In the rows, zero is written as 128.
These are runs of 7 systems, one row a step. Runs of the same system follow the same rule from any start.
Zefo, trace 1 (10 x 20):
[[144 133  80 154 138 114 162 179 177  68 124 103 143 144 125 132 138  70
  129 135]
 [133 122  90 120 149 107  60 102 115 135 141 171 161  87 122 131 141 149
  193 161]
 [ 72 178 155 130 106 141 156 107 141 118 127 106  76 130 195 105 114 142
  145 148]
 [137 107 147  98 141 189 109 175 103 101  95 126 160 129 117 165  67 156
  110 116]
 [145  76 143 137 117 158 130  76 106 210 147 132 111 164 133 109 156 118
  103 126]
 [113 127 102 139 163  93 208 167 152 105 135 116 104 111 103 160 149 122
   75 106]
 [190 175  97 130 105 114  83 118 110 142 120 150 139  99  61 131 146 112
  156 133]
 [106 158 151 105 143  79 137  66 166 102 132 117 124 150 159  66 119 112
  159 116]
 [122 104 115 107 101 119  84 212 117  81  95 130 152 110 168 119 100 136
  109 152]
 [119  90 160 171 130 175 108 113 143 183 143 161 114 173 123 130 120 140
  176 166]]
ripi, trace 2, 10 rows:
[[156  80 124 110 141 180 149 119  86 163 129 114 103 161 148 131 123 115
   60 112]
 [126 116  72 130 171 117 192 166 141 136 144 125  89 115  72 167 146 124
   99 134]
 [161 182 122 130 119  74 127  97 128 147 119 164 105  78  59 117 148 120
  135 123]
 [124 175 154  96 120  60 123 108 156  90 116 119 115 162 128  60 108 113
  148 118]
 [130  68 146 124 118 100  76 178 144  94 100 153 173 136 163  92 105 117
  123 136]
 [103  79 154 182 121 143 109 148 126 174 161 153 115 177 156 137 155 158
  147 159]
 [ 75 150 144 163 114 153 157 135 131 131 147  97 152  95 125 195 158 179
  143 112]
 [174 179 134 135  98 191 123  80 104 126 124  88 161 127 118 152 133 107
  134  96]
 [148 114  72  79 170 140 149  81 126 107 136  84 140 142 160 108 127  84
  111 114]
 [153 111  61 116 151 123 127 161 109 123 116 163  85  80 152 122 128 101
   94 172]]
dato, trace 3 (10 x 20):
[[146 145  89 152 161 133 125 137  79 113 160 137  77 168 195 132 149 124
  105 145]
 [101 141  84  93 134 151 141 129 158 131 116 114 126  66  80 151 105 136
  175 163]
 [157 151 191 133 129 134 115  78  90 149 107 180  90 120 146 101 107 130
   96 105]
 [110 129 114  70 119 118 148 181 138 110 123  65 121 184  90 117  97 143
  118 127]
 [154  61 146 167 134 110 125 143 150 154 110 189 154  91  95 128 145 103
  101 117]
 [107 170 124 159 121  86 127 130 109 142 181 110  88 197 137 122 175 161
  153 138]
 [114 153 131 140  95 129 131 134 176  89  99 113 185  53 114 144 125 111
  158 118]
 [173 125 148 135 138 143  71  80  88 126 136 146 139 184 190  93 124 109
  135 122]
 [ 67  90  82  80 136 142 163 154 148 113 133  71 136 114 157 139 119 138
  127 148]
 [163 114 138 177 142 185 113 136  95 151 118 197 112  89 133 167 124 130
  111 139]]
Dazed, trace 4:
[[167 164 125 139 152  80 153  84 113 161 147 157  80 134  74 114 160 116
  107 107]
 [130 182 121 101 108  51 141 149 164  90 108 116 109 127  89  82 118 107
  133 128]
 [159 106 163 147 119  96  65 145 146 110 101 186 151 145 133  80 103 104
  150 140]
 [ 74  97 155 137 109 111 103 158 133 142 150 118 124 188 169 108 134 170
  154 155]
 [ 93 103 158 173  96 177 130 178 133 127 122 120 171  98 141 186 135 160
  125 122]
 [145 143 131 149 139 182 127  73  94 147 163  92 163 154 131 175 160 142
  140  94]
 [122 143  76  98 133 135 177  84 134 109 129  72 142  76 156 134 152  93
  106 109]
 [183 152  65 128 175 142 125 108 117 105 121 167  99  96 140 127 120  83
  130 155]
 [107 137 108  73 150 100 126  98 136 162 128 148  66 125  99  82  98 141
  156 171]
 [122 137 188 115 108 118 131 172 123 124  82 171  80 111 114 108  73 147
   88 127]]
Zefo, trace 5, 10 rows:
[[177 148 155 173  70 125 142 107 144 133 119 110 149 139 131 101 165  65
  100  95]
 [138 104  73 121 189  76 116 145 148  78 155 122 172 161 126 129 148 114
  148 122]
 [110 129  90 139  84 121  95 125 137 146 126 136 131  62 159 115 158 120
  168 184]
 [ 95 178 159 141 172 164 139 121 135  86 129 145  93 149 160 146  79 158
  166 140]
 [118 107 149  72  87 173  95 128  75 157 111  92 154 117 128 138 105 169
  107 116]
 [157  89 151 166 144 173 178 111 140 151 127 137 100 163 149 124 126  81
   78 110]
 [133 107  69 102 165  80 143 160 109 139 152 124 127 117  64 158 163 150
  105 120]
 [158 186 128 158  92 104 139  87 158 143 116 150 105  83  97 101 150  88
  150 137]
 [121 168 135  90 164  72 103 125 131  59 126 124 141 164 134 100  96 144
  151 111]
 [124  81 141 112  58 142  74 152 135 145  99 122 159 116 162  87 117 117
  141 162]]
dat, trace 6:
[[142 169  87 134 169  65 148 121 114  99 169 106 133 152 108 145 181 130
  119  95]
 [158 153  83 131  94 113 108 106 164 115 109 124 151  75 121  99 146  70
  168 155]
 [113 148 147 129 178 114  96  89 127  96 135 171 106 152 188  95  97 136
  171 146]
 [ 87 108 123  75  88 157  99 179 116 130 100 103 126 111 145 122  84 166
  137 168]
 [129  84 192 177 140 193 146 136 125 162 123 164 116 151 127 162 107 143
  103 116]
 [120 133 116 102 125 108 157 131  89 152 157  73 134 147  86 162 166 168
   88  86]
 [183 140 105 171 113 130 169 116 158 118 117 120 143  95 109 133 165  52
  102 106]
 [152 159  85 111 183  66  99  80 115 105 157 148 122 148 133  99 146 120
  162 132]
 [ 98 137 109 104  87 114 114 142 164 112  96 127 112  79 158  81 105 108
  157 181]
 [118 123 185 148 159 161  92 146 118 116 117 185 110 162 150 133  75 165
  152 143]]
zaror, trace 7 (10 x 20):
[[126 181 191 120 139 102 113  94 161  93 106 152 134 140 102 100  81 134
  174 110]
 [131  84 160  96  84 102  78 154 104 123 105 121 161 153 170  79 117 133
   96 117]
 [110  49 125 168 148 155 155 180 171 136 141 127 143 171 131 149 130 115
  123 144]
 [101 133 122 170 135 123 128 122  99 163 167 143 138  90 121 190 188 180
  139 123]
 [136 212 132 145  85 172 154  90 127 122 135  69 119 133 132 143 138 113
  147 116]
 [164 131 102  81 171 133  97  83 116  75 110 121 181 110 155 117 104  99
  129 101]
 [134  76  72  90 125 129 124 130 120 161 125 130  86 128 161  80 126  95
  104 178]
 [ 93 130 126 138 179 126 165 163 153 125 124 178  69 102  93 156  97 155
  135 156]
 [134 172 184 120  83 119  98 125  89 167 116 142 109 125  73 128 117 179
  128 111]
 [141 132 183 126 116 112 155 121 156 103 117  93 153 190 113  99 115 103
  103  73]]
vemip, trace 8 (10 x 20):
[[155 134  93 120 118 150  84  98 142 121 132 111 130 171 159  80 118  83
  189 170]
 [ 67 101 120  96 173 105 132 113 133 107 126 150 126  68 184 125 114 153
  130 142]
 [130 136 142 140  87 208 113 172  88 155 111 134  88 131 149 151 100 153
  114 163]
 [107 109 173 107 167 157 169  94 147 150 127 115 142 145  66 155  98 155
  128  88]
 [177 138 121 132  99 104 141 139  83 132 124 108 132 120 124 132 168 109
   45  83]
 [161 130  82 142 156 108 149 139 180 114 139 120 118 178  80 110 131  77
  162 147]
 [121 140 109 122 138  45  93  97 118 134 136 177 127  66 132 105 164 140
  147 138]
 [109 175 160 145  82 146 110 154 139 110 115 119  88 163 175  95  99 130
  162 168]
 [ 95  74 168  99 157 141  92 133 134 112 111 145 193 112 127 143  89 170
  148 111]
 [129  93 138 149  84 172 141 135  88 172 146  92 121 155 177 139 167 134
   73 121]]
zaror, trace 9:
[[119 172 145 201 108 149 143 173 107 113 151 116 115 154 155 179 162 159
  123 120]
 [141 147 115 117 119 156 108  78 137 121 137  80 202 121 101 150 139 125
  183 107]
 [141 124 108 121 136 144 136  73 105 115 130 116 126 108 222 104 148  85
   92 117]
 [129 122  43  91 164 150 134 169 128 108 126 114 101 121 121 144 103 124
  141 178]
 [124 125 152 119 141 140 131  79 128 180 110 187  87  73  94 122 106 140
  134 145]
 [120 180 172 101 119 108 146 149  98 117 121 113  71 174 114 111  95 161
   91 106]
 [169  88 148 115 113 106 115 158 157 119  95 131 183 133  54 115 113 101
  112  96]
 [136  93 137 176 139  73 125 121 125 154 166 154 119 178 155 102 190 117
  109 122]
 [ 89 159  96 161 101  97 142 183 166  96 145  98 143 112 121 155 162 140
  168 153]
 [147 154 161 169 111 174  78  78 123 128 124 158 162 110 164 134 125 122
  183 135]]
dato, trace 10, 10 rows:
[[133  89 134  98  93  65 108 161 112 173 127 129 128 144  66 100 148 151
   96 122]
 [117 131 164 205 113  99 176 159 185 125 140 136 114 161 112 128 160 109
  124 118]
 [134 156 120 147 119  68  68 136 121 100 148 133 186 128 120 136 168 151
  179 121]
 [123 130 131 150  84 151 123  82 161 124 127  94 153 128 199  94 146  81
  156 140]
 [111 113 114 114 184 157 101 136 106  74 134 133 158 126 205 156 106 148
  136 129]
 [130  93  89 102 107 205 118 113  97 183 125 109 116 102 140 144 125 132
  128 166]
 [117 148 155 130 185 169 187  97 109 132 132 142  84 122 117 170 102 153
   94  98]
 [174 159  95  81 108 113 127 148  92 141 112 106 117 115  52 132 126 131
   94 112]
 [151 121 142 141 155  89 175 102 181 135 120 154  96 148  80  86 122  76
  116 116]
 [113 142 115 118 130  25  97 179 123 100 134 153 117 133 125  98 147 150
  131 141]]
dat, trace 11, 10 rows:
[[169  84 168 161 121 154 141 115 162 172 112 152 138 152  62 120 120  92
  121 112]
 [110 140 130 120 147  35 139 121 105 118 159 120 130 140 135 122 182 157
   96  88]
 [161 152  86 164  77 128 121 175 168 102 113 109 144 117 112 121 145  73
  157 156]
 [115 127 153 142 183 108  85  61 135 122 151 174 154 138 148 118 127 146
  192 127]
 [ 81 147 114  97  71 147 121 160 112 120 118  72 117 115 195 117 124 148
  124 155]
 [148  91 147 160 172 216 132 141 136 123 116 158 143 140 121 173  83 121
  137 130]
 [108 113 121  86 127 115 136  86  75 189 159 101 111 127 118 133 160 173
   95 111]
 [154 160 114 157 118 146 202 156 159 100 108 108  99 106 112 144 126  75
   82 112]
 [184 140 103 101 173  84  78  87 100 131 136 169 138 132  79 115 131 127
  150 117]
 [ 91 135 135 111  78  77 147 124 168 133 116 113  93 112 159  57 130 102
  125 152]]
Dazed, trace 12:
[[170 163 120 101 128 174  81 133  99 109  91 149 141  98  97 146  75 131
  153 142]
 [118  87 164  83 143 142 140  67 129 172 128 122 104 172 141  74  99 122
  111 120]
 [119 103 106 119 133 108 157 218 113  99 115 124 109 111 137 146 128 135
   56 124]
 [169 113 122 167 124 131 118 136 138 175 145 151 135 157  38 146 152 123
  158 136]
 [ 90 170 170 130 117  52 152  83 143 125 144 116 125 120 134 104 164 150
  126  87]
 [166 164 114 142  90 138  95 175 134  61  96 111 163 130 154 121 115  90
  138 132]
 [116  65 124 125 168 137  90  81 148 148 147 153 158 156 156 104 124 122
  183 152]
 [ 74 139 123 135 104 140 147 160  94 137 136 118  86  91 193 149 145 168
   99 152]
 [154 147 134 139 143 210 141 135 128 129 115 126 137 128  65 186  90 134
  152 123]
 [134 117 142  75 145 103 137  42  96 160 137 111 139 123 124 101 144 131
   93  82]]
ripi, trace 13, 10 rows:
[[135 157  87 131 136 179 169  73 105 144 158  74 122 121 148 164 167 116
  116 112]
 [163 165  54  90 157 151 149 107 115  95 115 108 117  81 127 141 119  88
  117 131]
 [160 135  91  72 162 120 115  94 113 138 111 160  77 110 119  81  91 103
  126 157]
 [ 98 118 145  87 153  81 139 159 134 124 105 169  66 119 120  89  83 150
  103 147]
 [123 113 193 141 109 100 114 183 136 144 104 173 116 147  69 118  98 161
  119 126]
 [108 107 195 159 105  91 135 131 153 151 145 119 158 179  88 123 154 151
  131  85]
 [134 130 132 182  87 103 133 153 145 104 146  92 188 142 142 147 189 110
  121  93]
 [152 135  81 170 123 145  99 100 136 121 157 108 174 138 160 137 180  93
  181 146]
 [105 145  81 116 142 153 113  82 112 113 143 113 132  83 212 131 144 126
  157 157]
 [127 155 110 100 135 204 117 130  94 111 105 129  92 101 172 142  74 137
  137 164]]
vemip, trace 14:
[[102  73 130  89  99 153  73 135 139 138 109 113 176 127 148 105 100 142
  174 161]
 [ 88  85 165 166 150 166 157 123 112 146 146 141 121 128 199 156 142 152
   90 116]
 [135 146  94 128 120 186 151 169 104 130 138  79 135 128  88 198 133 154
  125 127]
 [174 134 134 138 144 151 162  48 143 150 122 132 143 102  85 131 139  82
  120  90]
 [159 179  82  89 155  82 136 121  98  86 135 112  91 146 142  99 132 106
   97 117]
 [136 100 102 103 123 108 110 156 170 128  91 163 110  99 100  81  91  94
  150 178]
 [ 95 125 180 138 146  92 103 116 107 158 143 189  81 150 148 106 125 180
  137 142]
 [ 84 138 170 124  63 131 130 194 139 123 112  82 142 142 110 140 115 168
  126 122]
 [158  81 174 178 139 152 111 116 136 132 132 144 198 154 121 150 146 116
  125  87]
 [123 133  66 126 129 109 149 115 108 130 176  62 146 152 153 143 196 124
  119 119]]

Which system made each run below?
trace 15 (2 x 20):
[[128  87 108 104 101 140  98 134  61 190 149 124 103 135 161 122 158 158
   89 151]
 [ 93 137 149 164 140 157 210 155 187 123 126 116  99 135  93 164 112 125
  130 127]]
  vemip
trace 16 (2 x 20):
[[177 159  95 133  86 152 118 102 130 174 134 103 119 143  62 122 147 101
  164 148]
 [111 138 139 105 187  71 150  75 152  84 126 147 144  99 151 104 123 118
  122  90]]
  Zefo
trace 17 (2 x 20):
[[123 114 117 127 132  59 120 153 191 101 119 141 171 109  68 114 134 111
  166 129]
 [126 155 158 181  92  93  74 121 115 127 144 163 134 137 181 105 166 139
  160 143]]
  dat
trace 18, 2 rows:
[[125 118 163 144 139 160 160 138 115 187 129 162  50 155  90 139 108 152
  102 141]
 [117 160 155 116 120  82 152 149 125 138 129 114 127 126  34 152 136 171
  112  89]]
  dato
trace 19 (2 x 20):
[[ 85 129  55  95 156  81 141 138 120 109 156 105 103 114 179 118 153 140
  127 158]
 [135 145 129 156 115 185 117 145 141 131  97 176  99  70 134 143  94 119
  157 174]]
  dato
trace 20:
[[138 123 152 107 111 137 155 186  99 128 108 113  81 166 118 119  99 136
   52 114]
 [144  77 128 144 162 109 154 153 169 151 130 151 141 145  34 143 130 119
  125 116]]
  ripi
trace 21, 2 rows:
[[132 117 187 166  56 153  96 171 133 120 102 118 169 140 158 129 125 127
  120 115]
 [117  75 130 146 164 162 122 116 129 127 162 103 184 187 153 156 146 137
  148 112]]
  zaror
trace 22 (2 x 20):
[[138 138 121 107 133  96 177 172 118  92 122  88 122 142 114 136 134 122
   52  80]
 [196 101  88 152 126 103 102 134 140 147 128 157 151 122  71 116 159  77
  136 137]]
  dat
trace 23:
[[146 168 113 105 128 137 123 114  90  90 123  93 185  78 122 173 144 140
  109  77]
 [179 129  90 116 125 165 118  74 129 128 127 101 128 157 164  88 128  58
  137 141]]
  Zefo
trace 24:
[[164 187 132 121 109 153 156 115  91 116 101 122 102  71 129 147 124 114
   69  99]
 [184 139  97  79 167 116 116 103 122 119 128 119 119 185  77  98 100  98
  139 122]]
  zaror
trace 25 (2 x 20):
[[146 118  74  87 109  85 123  96 133 159 122 128 107  88 119  69 149  87
  123 156]
 [103 155 156 149 164 112 147 152 152  89 117 177  65 139 158 112  87 130
  134 152]]
  dato
trace 26 (2 x 20):
[[132 120 100 146 183  91 139 104 185  72 132 147 156 126 150 109 132  78
  162 130]
 [121 138  90 116 106 106  65 138  95 139 134 151 108  98 176 103 142 147
  158 187]]
  Dazed
trace 27:
[[179  91 130 111 127 145 116 148 142 101  74 154 157  97 118 106  88  71
   94 118]
 [117  82 113 112 170  94 117 129 116 163 162 146  87 202 130  94 137 145
  131 154]]
  dato
trace 28 (2 x 20):
[[119 176 139 128 133 109 207 117 143 101 114 112  90  90 130 131 131 105
   73  89]
 [201 145  78 100 148 106  81 144 114  98 117 141 147 145  79 114 113  97
  143 133]]
  Dazed
trace 29:
[[121 124 191 143 143  86  82 141 131  99 126 164 181 150 113 132 118 168
  151  96]
 [124  99 128 140  51 130 113 136 131 154 141  68 165 160 161 104 173 110
  124 130]]
  dato
trace 30 (2 x 20):
[[ 89  93 127 136 180  73 132 137 171 136 159 156 123 163  91 122 135 155
  174 146]
 [108 156 158 167  53  96 105 153 115 144 122 138 127  81 152 125 170 149
  124 136]]
  dato
trace 31 (2 x 20):
[[ 88 152 163 143  87 160 104 134 131 103 124 107 137 141 211 118 115 144
  158 145]
 [119  80 129 118 150 213 110 147 112 119 127 108 171 150 154 172  94 150
  141 132]]
  dat
trace 32, 2 rows:
[[104 128  81 151 130 157 138 169 133 103 146  92 174  97 130 199 156 150
  149 136]
 [153 157 123 150 121 193 119  41 104 164 141 128 128 102 151 145 148 116
  153 131]]
  zaror
